The rows of D fall into 3 groups, which share some directions, and each row is roughly a mix of its group's hidden directions, except one row that fits no group.
D:
[[ 2.20 -2.78  4.06 -1.42 -1.20 -2.22 -3.37 -0.75  0.20  1.36]
 [ 0.04  1.22 -2.55 -0.52  3.46  3.75  2.84  0.23 -1.79 -2.35]
 [ 0.79  3.09  3.25  2.18  0.05 -2.42  0.90  3.49 -2.54 -0.68]
 [-0.08 -0.24  1.83 -2.79 -0.74  2.88 -0.48 -3.41  4.38 -0.36]
 [-0.58 -2.37 -2.19  2.06  3.19  0.67 -3.60 -0.98 -1.82 -2.89]
 [-2.21 -1.39 -2.25 -4.28 -3.66  0.39 -2.23  0.43 -1.31 -0.77]
 [-3.77 -0.88 -1.00 -4.25 -1.79 -1.00 -0.45  2.14  0.94 -2.70]
 [-0.71 -2.37  1.78 -0.89 -1.42 -3.29 -4.36 -2.80  1.19 -0.01]
 [-1.22 -1.98 -2.91 -3.95 -2.17  0.44 -2.23  0.64 -0.54  3.34]
 [-0.41 -0.44 -2.67 -0.75  2.45  2.92  1.34 -3.32 -2.44 -3.13]
 [ 2.42 -1.21 -4.06  2.73  0.40 -2.71  1.80  1.06 -2.58  1.19]
 [ 0.81  0.63  3.92 -0.86  1.15  1.06 -5.08 -0.56  1.86  1.41]
 [ 1.73 -1.74  3.49 -2.04  3.36 -2.36 -2.14  2.61  0.54 -0.57]
 [ 0.01 -3.29  1.39 -2.57 -0.47  1.46 -2.43 -4.08  1.57  2.10]
 [ 0.95 -1.31  5.15 -2.27 -0.62  1.42 -1.20 -2.92  1.98  0.83]
 [ 0.46 -3.83  2.52 -3.08 -0.89 -2.15 -2.91 -1.99 -0.81 -1.40]
 [ 0.05  1.94  4.24 -2.59 -2.91 -2.91 -0.82  0.69  1.75  1.23]
 [ 3.14 -0.93 -0.58  2.42  2.93 -1.11 -3.02  0.23 -0.24  3.90]
 [-3.93 -0.16 -2.76 -3.55 -2.66  1.13  0.46  0.32  0.14 -2.63]
 [ 1.29 -0.30  2.70  0.47 -3.24 -4.97  0.85  1.66 -0.03  1.80]
 [-1.23 -3.20 -3.91  0.15  1.35  0.71 -2.85 -1.97 -2.25  2.18]
 [-0.65  3.79 -3.09  1.70  0.29  0.09  2.60  3.06  0.59 -2.72]
 [ 1.33  0.26  2.99  1.87  1.87 -3.52 -2.90  1.46  2.37  2.21]
 [-1.34  3.64 -2.97  1.10  3.16  3.55  0.73  1.16  1.25 -0.07]
 [-1.97  1.98 -3.74  2.24  0.88  2.42 -0.37 -4.16  0.15 -0.56]
 [ 0.79 -3.75  3.23 -4.12  0.25 -1.36 -0.97 -0.18 -2.17  1.21]
 [ 1.52  3.05  3.90  0.32 -0.90 -0.54  3.44  0.36  2.44  2.30]
 [ 1.17  2.16 -0.47  5.75 -0.32  1.11  2.46 -0.10  1.67 -1.29]
 [-1.01 -1.39 -1.34 -5.15 -2.33 -1.11 -0.67 -1.15  3.23  1.01]
 [ 0.60  0.79 -0.17  1.47  3.78  3.75  2.08  1.05 -1.76 -3.33]
 [-1.35 -0.71  3.77 -3.89  0.66  1.58 -3.11 -1.72 -1.93 -0.49]
 [-1.51 -0.19 -1.52 -2.43 -2.93  0.78  4.22  3.04 -1.33 -1.64]
 [-4.08 -2.15 -2.80 -2.74 -0.70  2.30 -0.66 -0.72 -0.90 -2.65]
 [-1.91  0.52  1.33 -4.76 -0.13 -1.35 -3.98  0.02 -1.24  1.89]
 [-1.42 -1.07 -0.01 -2.53 -5.76  1.33 -1.74 -1.53  0.48  1.08]
 [-2.29  0.42 -3.86 -4.18  0.62 -1.45 -1.03  2.62 -1.68 -0.35]
 [ 0.54 -1.63  2.57 -0.60 -1.55 -1.28 -4.98 -2.61  1.46  1.89]
 [ 3.38 -2.82  3.15 -0.95  0.60  0.29 -2.74 -3.25 -1.39  0.73]
 [ 0.92 -2.32  1.91  2.53 -2.16 -1.25 -1.96 -3.30  0.96  3.61]
 [ 0.56 -1.59 -3.47 -2.09 -3.23 -1.95 -2.74  1.26 -2.93 -0.17]
 [-0.79 -0.33  0.64  1.54  0.97  0.16 -2.80 -0.82 -1.39 -6.02]
 [-1.06  1.78  1.03 -2.65  1.91 -1.50 -1.07  3.71 -4.16 -0.83]
 [-0.15 -1.19  4.03 -2.66 -1.11 -1.07 -3.45 -2.07 -0.02  2.81]
 [-0.07  0.03  4.21 -2.98 -2.09 -3.13 -2.21  0.21 -0.20  2.34]
 [-3.07  2.71 -4.39  0.85  0.22  2.17  2.69  0.34  0.12 -1.49]
 [ 0.78  1.80 -0.53  1.94  4.25 -0.67  3.28  3.65 -0.33 -0.79]
 [-1.12  2.18  4.16  1.09  0.78  1.34  1.39 -1.11  1.69 -4.28]
 [-1.56  0.48 -0.61  3.34 -3.42 -2.92 -1.64 -2.85  1.55  1.87]
 [-0.40 -3.51 -3.50  0.83  3.01  1.88 -0.91 -0.90 -3.39  0.21]
 [ 0.14  2.46 -2.04 -0.22  0.37 -0.08  3.92  3.51  0.72 -3.55]
 [ 3.85  1.44  0.74  4.44  1.47 -2.74  1.82  0.63 -0.63  0.52]
 [-0.41  0.52 -3.95  1.19 -3.33 -3.80  1.23  1.32  1.87  1.19]
 [ 1.51  1.13  3.22  5.10 -0.81  1.24  0.01 -2.40  1.61  0.81]
 [-3.57 -1.68 -3.19 -0.82 -0.23  1.54  1.63 -0.73 -1.40 -4.15]
 [ 0.89  1.68 -1.86  0.27  4.59  3.67  2.37  0.55 -1.26 -1.42]
 [ 2.58 -1.01  2.28 -2.35  4.74  0.84 -0.12  2.64 -0.96 -1.31]
 [ 0.83  2.05  3.25  3.17  2.76  0.43  3.58 -0.72  2.14  0.02]
 [-0.54  2.37 -2.30 -1.81 -2.24 -1.92  2.93  2.61  3.03 -1.86]
 [-0.65  5.52  0.43  1.72 -1.47  0.43  0.93  0.82  3.36 -1.41]
 [-0.99  0.04  0.62  0.10 -6.02 -1.66  0.88  1.84  1.01  2.38]
 [ 2.31  0.33  0.90  2.51  4.32  0.48 -2.78 -3.34  0.15  0.93]
 [-0.41 -0.26  1.79 -0.49  3.10  2.38 -0.91 -0.96  2.89  4.70]
 [ 1.78 -1.80  1.02 -2.59  0.17  3.61 -2.67 -3.85 -1.43 -0.05]
 [ 1.65 -3.66  3.81 -2.91 -0.84 -2.44 -2.18  0.05 -0.69 -0.39]
 [-0.45  0.99 -4.94  3.45 -2.13 -1.55  1.63  0.48  1.94  0.33]
 [-2.12 -2.06 -4.41 -1.97 -2.31 -0.28 -0.23  0.40 -2.60 -2.58]
 [ 3.97 -2.31  4.31 -2.05  0.51 -0.26 -0.19  2.05 -1.30  1.02]
 [ 1.65 -0.62  0.17 -2.91  2.93  2.99  2.60  2.33 -2.26 -2.18]
 [-1.52  0.89 -0.37  1.02  0.61  0.88  6.65 -0.42  1.11 -0.35]
 [-0.25  4.84  4.27 -0.39 -1.04  0.68 -0.34  0.28  2.57 -0.96]
 [-0.87  0.15  1.93  0.09  2.33  3.70 -3.88 -3.31 -0.77  0.95]
 [-2.43 -0.51 -0.62 -1.66 -5.25  0.43 -2.59 -2.16  1.31  1.03]
 [-0.80 -1.93 -0.29 -2.37  0.74  1.49 -5.87 -0.49  0.19  1.90]
 [ 3.89  2.17  1.97  2.66 -1.44 -3.50 -0.42  1.17 -1.29 -1.70]
 [-2.31 -1.64 -1.72 -2.51 -1.94  0.68 -3.50 -0.23 -1.75 -3.78]
 [-1.46 -0.26  2.49 -0.20  3.71  3.22 -1.48 -1.58  3.00  2.22]
 [-2.41 -3.01 -4.77 -2.74 -0.78  1.08 -0.93  0.09 -1.44  1.12]]

One row of each group comes first, with its name. Which group is each row after those in?
[ 2.17 -0.14  1.94  2.54 -2.66 -3.83  3.19  2.06  0.26  0.22] -> (23)
[-0.06 -1.51  1.09 -5.20 -0.42  3.35 -2.94 -0.38  0.07 -0.70] -> (3)
[-1.00 -2.08 -3.95 -3.46 -2.63 -0.24 -0.67  0.94 -1.23  2.91] -> (55)

[ 3.31  0.62 -1.95  1.65 -1.92 -3.59  2.56  1.82 -1.79  1.91] -> (55)
[-0.01 -2.44  1.13  0.55  1.71  3.53 -2.87 -4.20 -0.42  1.47] -> (23)
[ 0.70 -1.77 -4.87  2.56 -1.16 -0.15  3.25 -0.26  2.18 -0.74] -> (23)
[ 1.16 -2.47  3.03 -0.62 -1.30 -2.47 -4.26 -2.53  0.65  1.18] -> (3)
[-1.19 -0.80  0.47  1.72 -5.13 -4.11  0.56 -0.25  0.62  1.42] -> (3)
[-2.75  2.56 -3.04  0.46  2.12  2.75 -3.64 -1.16 -0.91  0.37] -> (23)
